[[ 48  17 -14 -21   8]
 [ -2  29  15 -36  24]
 [ 24  34 -21  31 -28]
 [  8 -32 -32 -16  -6]
 [ 23   6  28 -23  28]]
->
[[ 23   6  28 -23  28]
 [  8 -32 -32 -16  -6]
 [ 24  34 -21  31 -28]
 [ -2  29  15 -36  24]
 [ 48  17 -14 -21   8]]

[[ -1  35  29 -24  -9 -10 -33 -22 -25]
 [  0  33  30 -25 -10 -13 -34 -22 -25]
 [-20 -54 -50   5 -11  -7  15   4   5]
 [-25 -59 -56   3 -15  -8  14   3   3]
 [  0  32  29 -23 -10 -13 -32 -20 -24]
 [-17 -53 -44   6 -10  -9  15   7   8]]
->
[[-17 -53 -44   6 -10  -9  15   7   8]
 [  0  32  29 -23 -10 -13 -32 -20 -24]
 [-25 -59 -56   3 -15  -8  14   3   3]
 [-20 -54 -50   5 -11  -7  15   4   5]
 [  0  33  30 -25 -10 -13 -34 -22 -25]
 [ -1  35  29 -24  -9 -10 -33 -22 -25]]

[[ 37  -1  -2 -38 -40]
 [-39  -1   1  38  41]
 [-39  -4  -1  39  42]
 [ 41   2   1 -39 -41]
 [ 43   1   3 -41 -43]
 [-38  -4  -1  36  40]
 [ 37  -3  -1 -37 -39]
 [-39  -2   1  39  40]
 [-43  -4  -1  42  45]
 [-34  -5  -2  33  36]
 [-43  -2  -1  42  45]]
->
[[-43  -2  -1  42  45]
 [-34  -5  -2  33  36]
 [-43  -4  -1  42  45]
 [-39  -2   1  39  40]
 [ 37  -3  -1 -37 -39]
 [-38  -4  -1  36  40]
 [ 43   1   3 -41 -43]
 [ 41   2   1 -39 -41]
 [-39  -4  -1  39  42]
 [-39  -1   1  38  41]
 [ 37  -1  -2 -38 -40]]

[[-15  -6 -11]
 [ 47 -12 -41]
 [-13  25  10]
 [-42  24  10]
 [-12  -1 -23]
 [  5 -42  18]]
->
[[  5 -42  18]
 [-12  -1 -23]
 [-42  24  10]
 [-13  25  10]
 [ 47 -12 -41]
 [-15  -6 -11]]

[[-31   2   9  -3  10  11   4   2  16   4]
 [  9  -1  15   5  -7  -1   6  -9   3  -2]
 [ 43  -2  19   4  -6   3   4  -1  13   1]
 [ -9  -6  -7  -4  12  20   2   6   5  -1]
 [  1  -4   2  -7   7  -9   2  -9 -13  -3]]
->
[[  1  -4   2  -7   7  -9   2  -9 -13  -3]
 [ -9  -6  -7  -4  12  20   2   6   5  -1]
 [ 43  -2  19   4  -6   3   4  -1  13   1]
 [  9  -1  15   5  -7  -1   6  -9   3  -2]
 [-31   2   9  -3  10  11   4   2  16   4]]

[[ 28  -6  22  16  -6   2  23 -33 -16  13]
 [-24  -5  48 -10  19  33 -15  28 -26  15]
 [-32  -8  37  -3   9  36 -15  38 -20  13]
 [ 16 -19  11  24  -6  13  16 -28   1   9]
 [  0   4 -46 -10 -11 -15   8  -2  28 -22]]
->
[[  0   4 -46 -10 -11 -15   8  -2  28 -22]
 [ 16 -19  11  24  -6  13  16 -28   1   9]
 [-32  -8  37  -3   9  36 -15  38 -20  13]
 [-24  -5  48 -10  19  33 -15  28 -26  15]
 [ 28  -6  22  16  -6   2  23 -33 -16  13]]

[[ 15 -14   0 -11  -8  -2  19   4 -17]
 [ -7  -2   1   6  14   8 -19 -11  20]
 [ -9  23  22   9   7  13 -21 -12   9]
 [ 23 -43  -7 -14   3   6  16  -5  -5]
 [ 14 -43 -19  -9   8   2   8  -4   7]
 [ 16 -47 -17  -9  14   7   3 -10  13]]
->
[[ 16 -47 -17  -9  14   7   3 -10  13]
 [ 14 -43 -19  -9   8   2   8  -4   7]
 [ 23 -43  -7 -14   3   6  16  -5  -5]
 [ -9  23  22   9   7  13 -21 -12   9]
 [ -7  -2   1   6  14   8 -19 -11  20]
 [ 15 -14   0 -11  -8  -2  19   4 -17]]

[[  1  -7  23  22 -20]
 [  9 -26  36  30 -42]
 [ 11   8  -6   8  10]
 [  6 -30  11  18 -21]
 [ 12  21 -20 -25  28]
 [  0 -25  30  28 -26]
 [-12  35 -45 -31  32]
 [ -4 -29  18  40 -34]
 [-12 -27  41  37 -34]
 [ -2  33 -24 -22  30]
 [  5 -39  28  34 -18]
 [ -9 -13   4   8 -18]]
->
[[ -9 -13   4   8 -18]
 [  5 -39  28  34 -18]
 [ -2  33 -24 -22  30]
 [-12 -27  41  37 -34]
 [ -4 -29  18  40 -34]
 [-12  35 -45 -31  32]
 [  0 -25  30  28 -26]
 [ 12  21 -20 -25  28]
 [  6 -30  11  18 -21]
 [ 11   8  -6   8  10]
 [  9 -26  36  30 -42]
 [  1  -7  23  22 -20]]

[[-18  -7 -15 -12 -18]
 [-20 -14 -14 -19 -16]
 [  6 -21  16   6   8]
 [ -4  23 -14  -7  -6]
 [  6  48   3   7  -2]
 [ -2 -31  -6  -9  -7]
 [ 10  52   8  15   4]
 [-11 -56   3  -9  -4]]
->
[[-11 -56   3  -9  -4]
 [ 10  52   8  15   4]
 [ -2 -31  -6  -9  -7]
 [  6  48   3   7  -2]
 [ -4  23 -14  -7  -6]
 [  6 -21  16   6   8]
 [-20 -14 -14 -19 -16]
 [-18  -7 -15 -12 -18]]
---
[[-35  27  47 -15  27]
 [-39  27   6  24  -7]
 [-35  40  41 -12  36]
 [-27  40  50 -20  40]
 [ 56 -59 -43 -10 -21]]
->
[[ 56 -59 -43 -10 -21]
 [-39  27   6  24  -7]
 [-35  40  41 -12  36]
 [-35  27  47 -15  27]
 [-27  40  50 -20  40]]

[[ -2  -4 -11 -14 -20  -1  -9  10 -11  20   7  -7 -11]
 [  1   5   2  12   8   0   6  -7   4 -10  -5   2   8]
 [  3  18  -2  42  18   0  19 -25   6 -30 -17   3  26]
 [  0  -6  14 -10  12   1  -2   4   8  -4   3   6  -4]
 [  1  21 -19  42  -3   0  16 -22  -6 -15 -16  -6  23]
 [ -3  -6 -20 -21 -34  -1 -13  16 -19  33  10 -13 -16]]
->
[[ -3  -6 -20 -21 -34  -1 -13  16 -19  33  10 -13 -16]
 [  1  21 -19  42  -3   0  16 -22  -6 -15 -16  -6  23]
 [ -2  -4 -11 -14 -20  -1  -9  10 -11  20   7  -7 -11]
 [  3  18  -2  42  18   0  19 -25   6 -30 -17   3  26]
 [  1   5   2  12   8   0   6  -7   4 -10  -5   2   8]
 [  0  -6  14 -10  12   1  -2   4   8  -4   3   6  -4]]

[[ 43  31 -41]
 [-27 -26  43]
 [  1 -50  28]]
->
[[ 43  31 -41]
 [  1 -50  28]
 [-27 -26  43]]

[[ 48 -49  50 -45  28 -45  -1 -24 -44  -8 -37  42  47]
 [-10  15 -15   6 -24  10 -31   4  -3   5 -27 -23  24]
 [ 44 -40  44 -26  41 -23   1 -42 -39 -41  -4  40  49]
 [-38  21 -36  21 -35  27 -11  34  24  30 -11 -32 -38]
 [ 11   2  -2  -7 -21 -14  18  21  -8  26 -31 -24 -32]
 [ 37 -27  32 -11 -29  -4  -9 -11 -14   4 -46 -17  29]]
->
[[-38  21 -36  21 -35  27 -11  34  24  30 -11 -32 -38]
 [-10  15 -15   6 -24  10 -31   4  -3   5 -27 -23  24]
 [ 11   2  -2  -7 -21 -14  18  21  -8  26 -31 -24 -32]
 [ 37 -27  32 -11 -29  -4  -9 -11 -14   4 -46 -17  29]
 [ 44 -40  44 -26  41 -23   1 -42 -39 -41  -4  40  49]
 [ 48 -49  50 -45  28 -45  -1 -24 -44  -8 -37  42  47]]

[[-27 -20   1 -25  52  26  -2]
 [ 48 -13  36 -36 -15 -52 -29]
 [-42 -14  50 -31  52  18  17]
 [ 29 -19 -13  37 -52  -4 -41]
 [ 28 -17 -26 -11 -10 -51 -20]
 [-42 -39  -7  28  40   2 -46]
 [-12  40 -43  -6 -34  48  42]
 [ -4  35  32  32  -3 -55   8]
 [-22  11 -49 -18 -10 -48  51]
 [ 24 -13  38  20   7  40 -49]]
->
[[-22  11 -49 -18 -10 -48  51]
 [-12  40 -43  -6 -34  48  42]
 [ 28 -17 -26 -11 -10 -51 -20]
 [ 29 -19 -13  37 -52  -4 -41]
 [-42 -39  -7  28  40   2 -46]
 [-27 -20   1 -25  52  26  -2]
 [ -4  35  32  32  -3 -55   8]
 [ 48 -13  36 -36 -15 -52 -29]
 [ 24 -13  38  20   7  40 -49]
 [-42 -14  50 -31  52  18  17]]

[[ -7  33  16  38  -4   8   0 -28  13 -27 -18 -17   9  13   6]
 [ 17  -5  14  20  -7 -14  -3  -4 -35  31 -50   6  -9 -14 -12]
 [-13  34  17  35  -3   3  -6 -16   3 -22 -22 -20  -1  13  -1]
 [-11 -14 -22 -40  24   1   2  46  20   6  51   9   4   2   2]]
->
[[-11 -14 -22 -40  24   1   2  46  20   6  51   9   4   2   2]
 [ 17  -5  14  20  -7 -14  -3  -4 -35  31 -50   6  -9 -14 -12]
 [ -7  33  16  38  -4   8   0 -28  13 -27 -18 -17   9  13   6]
 [-13  34  17  35  -3   3  -6 -16   3 -22 -22 -20  -1  13  -1]]

[[-26 -23  36  22  40]
 [  0 -25  32   4  33]
 [  7  36 -15 -20   6]
 [ -2 -28 -23  24 -34]
 [  4  33   0 -14  16]
 [-25 -31  35  28  36]
 [ 16  48 -25 -31   5]
 [ 33 -36  -7 -22  -2]
 [ 32 -34  -8  -5  -3]]
->
[[ 16  48 -25 -31   5]
 [ -2 -28 -23  24 -34]
 [  7  36 -15 -20   6]
 [ 32 -34  -8  -5  -3]
 [ 33 -36  -7 -22  -2]
 [  4  33   0 -14  16]
 [  0 -25  32   4  33]
 [-25 -31  35  28  36]
 [-26 -23  36  22  40]]
